In the data rows, zero lies at 4.5, halfway between 4 and 5.
Some points:
(4, 3, 6, 5, 7, 5, 7, 4, 6, 3, 3, 6, 3, 5, 6, 9, 6, 4, 4, 0, 6, 4, 7, 3, 4, 6,
 6, 4, 5, 5, 5, 3)
(5, 4, 5, 4, 7, 3, 5, 2, 2, 6, 4, 4, 6, 2, 8, 6, 5, 7, 1, 6, 3, 4, 5, 5, 2, 5,
 6, 1, 5, 5, 5, 3)
(5, 2, 5, 6, 4, 4, 2, 5, 5, 7, 2, 3, 5, 5, 3, 3, 3, 4, 6, 4, 9, 3, 3, 2, 3, 6,
 5, 5, 3, 4, 4, 4)
(3, 4, 5, 5, 5, 7, 4, 5, 3, 4, 9, 3, 5, 4, 2, 4, 3, 4, 2, 6, 1, 3, 5, 4, 1, 4,
 5, 4, 1, 5, 4, 5)
(4, 4, 5, 2, 3, 4, 6, 7, 4, 7, 2, 3, 2, 4, 6, 5, 6, 4, 7, 8, 5, 7, 7, 4, 5, 6,
 3, 5, 5, 4, 9, 7)
(3, 7, 3, 6, 5, 6, 2, 5, 4, 7, 2, 7, 3, 3, 6, 5, 5, 4, 4, 4, 2, 4, 3, 3, 6, 6,
 3, 7, 4, 6, 5, 0)
(3, 1, 3, 7, 7, 3, 6, 5, 6, 4, 5, 3, 3, 4, 4, 1, 6, 4, 5, 2, 3, 6, 4, 4, 5, 4,
 1, 5, 0, 5, 6, 3)
(5, 3, 8, 6, 4, 6, 3, 6, 3, 1, 4, 4, 6, 3, 5, 3, 5, 4, 5, 8, 5, 5, 2, 4, 5, 3,
 6, 3, 7, 2, 3, 4)
(7, 6, 4, 5, 4, 1, 5, 4, 4, 6, 7, 3, 3, 4, 4, 7, 6, 6, 4, 5, 3, 4, 0, 5, 7, 1,
 3, 5, 4, 3, 3, 6)
(3, 5, 5, 2, 9, 6, 3, 3, 5, 2, 7, 2, 6, 6, 3, 5, 7, 3, 9, 5, 6, 8, 5, 3, 5, 2,
 4, 3, 7, 7, 3, 2)
(4, 5, 5, 4, 6, 2, 2, 1, 3, 5, 4, 6, 4, 5, 5, 5, 6, 4, 3, 6, 5, 3, 7, 3, 6, 7,
 4, 5, 4, 5, 6, 7)
(6, 7, 6, 2, 5, 7, 3, 6, 5, 6, 5, 5, 5, 2, 2, 4, 5, 5, 6, 4, 5, 5, 3, 4, 3, 4,
 5, 6, 6, 4, 6, 6)
(6, 3, 6, 5, 7, 5, 4, 2, 6, 8, 1, 6, 6, 7, 5, 3, 7, 5, 2, 6, 4, 8, 2, 4, 1, 5,
 5, 3, 3, 5, 3, 6)
(7, 1, 2, 3, 5, 8, 5, 7, 5, 5, 6, 5, 5, 3, 5, 7, 5, 4, 3, 3, 3, 4, 4, 3, 6, 3,
 5, 4, 4, 7, 6, 6)
(4, 4, 6, 4, 4, 4, 4, 5, 8, 4, 6, 2, 4, 2, 6, 2, 4, 3, 4, 7, 4, 4, 5, 4, 6, 7,
 7, 5, 3, 4, 1, 3)
(3, 5, 4, 6, 3, 4, 5, 5, 7, 0, 5, 3, 2, 5, 4, 5, 0, 5, 4, 5, 5, 8, 3, 3, 4, 7,
 4, 0, 5, 4, 6, 5)
(7, 5, 5, 3, 7, 4, 7, 4, 2, 6, 6, 6, 5, 5, 3, 5, 0, 3, 6, 3, 4, 6, 5, 6, 3, 6,
 4, 4, 2, 3, 2, 3)
(2, 3, 3, 1, 4, 5, 6, 5, 4, 6, 4, 5, 5, 9, 4, 2, 7, 3, 2, 1, 5, 5, 4, 4, 7, 4,
 4, 2, 6, 5, 3, 5)
(6, 6, 3, 6, 4, 6, 5, 4, 2, 0, 4, 3, 6, 5, 2, 5, 4, 2, 3, 6, 1, 4, 5, 4, 8, 7,
 5, 5, 3, 3, 4, 6)
(3, 4, 3, 3, 4, 0, 2, 8, 2, 3, 3, 7, 9, 4, 5, 5, 6, 4, 5, 3, 5, 5, 3, 2, 5, 6,
 4, 3, 4, 4, 6, 4)
(5, 5, 3, 8, 4, 5, 5, 3, 4, 6, 4, 4, 4, 5, 4, 3, 4, 6, 7, 4, 0, 7, 8, 4, 4, 2,
 6, 4, 4, 6, 5, 6)
(6, 7, 3, 6, 4, 5, 8, 5, 6, 3, 9, 5, 7, 3, 8, 3, 5, 4, 5, 4, 7, 6, 5, 5, 4, 8,
 5, 4, 5, 3, 4, 3)
(8, 5, 4, 7, 2, 3, 1, 4, 5, 2, 7, 6, 2, 6, 5, 5, 7, 3, 4, 4, 6, 5, 6, 5, 3, 5,
 4, 4, 6, 6, 6, 5)
(5, 5, 7, 5, 7, 6, 5, 4, 3, 2, 4, 4, 4, 5, 3, 5, 4, 5, 3, 4, 6, 2, 4, 3, 5, 4,
 2, 5, 7, 3, 5, 4)
(4, 0, 4, 7, 6, 3, 5, 6, 5, 7, 4, 5, 6, 3, 6, 6, 4, 5, 5, 5, 3, 4, 6, 6, 6, 7,
 1, 6, 7, 4, 2, 9)
(5, 5, 3, 4, 5, 3, 7, 3, 6, 2, 4, 8, 6, 1, 3, 4, 3, 3, 6, 6, 7, 4, 3, 7, 5, 2,
 3, 4, 5, 6, 6, 4)
(4, 4, 6, 1, 4, 1, 4, 5, 5, 5, 4, 5, 2, 5, 8, 8, 3, 2, 8, 1, 2, 2, 3, 4, 4, 4,
 7, 4, 7, 2, 4, 3)
(2, 3, 3, 2, 2, 4, 3, 3, 6, 5, 3, 3, 5, 3, 3, 4, 5, 2, 5, 4, 3, 3, 6, 5, 3, 4,
 2, 5, 6, 4, 2, 5)
(7, 5, 3, 1, 3, 6, 3, 4, 4, 1, 4, 5, 3, 3, 3, 4, 6, 7, 5, 6, 5, 4, 4, 4, 2, 5,
 2, 6, 2, 2, 3, 5)
(4, 6, 2, 6, 7, 3, 1, 5, 4, 5, 5, 6, 2, 6, 1, 2, 5, 5, 3, 6, 4, 2, 4, 7, 3, 7,
 5, 5, 6, 6, 5, 4)
(6, 2, 5, 9, 3, 8, 3, 4, 2, 6, 5, 2, 5, 7, 5, 5, 3, 3, 4, 3, 5, 5, 4, 8, 3, 5,
 4, 5, 5, 4, 4, 2)
(5, 5, 5, 5, 4, 7, 6, 5, 8, 5, 7, 6, 7, 3, 2, 3, 5, 6, 4, 5, 4, 4, 4, 5, 4, 6,
 3, 4, 6, 1, 8, 4)
(5, 6, 5, 6, 2, 5, 5, 3, 5, 8, 4, 5, 6, 4, 4, 4, 5, 5, 7, 4, 7, 3, 4, 3, 7, 5,
 2, 1, 4, 5, 4, 4)
(4, 3, 3, 5, 5, 3, 6, 4, 4, 4, 3, 3, 8, 8, 5, 6, 5, 4, 6, 6, 5, 3, 4, 7, 3, 4,
 5, 6, 4, 0, 6, 3)
(5, 4, 9, 4, 4, 4, 6, 3, 4, 2, 5, 9, 5, 7, 4, 4, 4, 4, 5, 6, 3, 4, 5, 3, 7, 3,
 5, 8, 4, 6, 4, 4)
(4, 4, 4, 4, 5, 5, 5, 5, 7, 5, 5, 6, 2, 8, 6, 5, 4, 9, 6, 5, 4, 4, 3, 6, 6, 6,
 6, 4, 6, 5, 4, 4)
(3, 5, 0, 5, 4, 4, 6, 5, 2, 5, 4, 5, 5, 6, 5, 6, 3, 7, 7, 4, 5, 3, 5, 1, 4, 4,
 9, 6, 5, 7, 3, 5)
(2, 6, 4, 4, 5, 6, 2, 3, 5, 5, 5, 2, 6, 5, 7, 3, 3, 5, 5, 1, 5, 6, 2, 5, 5, 6,
 4, 8, 2, 5, 7, 9)
(6, 4, 5, 4, 4, 7, 5, 4, 3, 3, 2, 1, 4, 6, 7, 1, 2, 5, 5, 5, 5, 2, 4, 7, 6, 4,
 4, 4, 3, 8, 5, 4)
Along one direction, these points spread out more than along any other. For each point below, how far along it does it lie, from 0 to 99? 50 is the average, and the first point above lies past it. One standard deviation of the points above along it is 16.
(4, 6, 8, 3, 1, 3, 4, 5, 5, 6, 3, 1, 6, 5, 0, 6, 7, 5, 4, 4, 4, 4, 7, 7, 7, 6,
 6, 3, 4, 5, 5, 5) --> 51
(3, 5, 4, 4, 3, 3, 3, 2, 6, 5, 5, 6, 5, 4, 7, 5, 2, 7, 3, 3, 5, 5, 8, 2, 5, 1,
 4, 3, 5, 2, 5, 3) --> 63
(4, 5, 3, 6, 6, 5, 6, 5, 5, 5, 3, 8, 2, 4, 6, 4, 5, 1, 4, 3, 6, 0, 6, 5, 6, 3,
 9, 2, 3, 1, 5, 7) --> 65
(5, 2, 5, 3, 2, 2, 7, 4, 0, 5, 7, 5, 2, 2, 3, 2, 4, 5, 3, 5, 7, 6, 3, 4, 4, 5,
 7, 6, 7, 5, 6, 3) --> 49
(4, 5, 5, 5, 6, 4, 2, 8, 5, 4, 4, 5, 4, 3, 4, 5, 4, 7, 4, 4, 7, 7, 8, 7, 5, 2,
 6, 5, 3, 4, 3, 3) --> 49
(3, 4, 7, 5, 3, 6, 6, 3, 5, 2, 5, 5, 4, 2, 2, 5, 6, 5, 5, 6, 4, 5, 3, 8, 3, 6,
 5, 5, 2, 7, 4, 5) --> 28
(8, 5, 3, 2, 5, 4, 4, 3, 9, 6, 4, 3, 5, 6, 5, 4, 2, 2, 1, 6, 4, 7, 5, 4, 5, 2,
 6, 7, 5, 7, 5, 3) --> 48
(2, 6, 3, 4, 4, 6, 5, 4, 3, 6, 4, 4, 2, 4, 4, 9, 5, 4, 2, 5, 7, 7, 4, 6, 5, 4,
 5, 5, 6, 2, 4, 5) --> 58
(3, 7, 5, 4, 3, 6, 4, 7, 6, 6, 6, 6, 4, 6, 6, 5, 3, 4, 5, 8, 5, 4, 4, 4, 3, 2,
 2, 5, 1, 7, 5, 6) --> 43
(4, 9, 6, 6, 4, 4, 8, 9, 3, 3, 2, 3, 5, 5, 5, 3, 5, 5, 2, 2, 4, 3, 5, 4, 2, 4,
 3, 6, 7, 5, 3, 5) --> 50
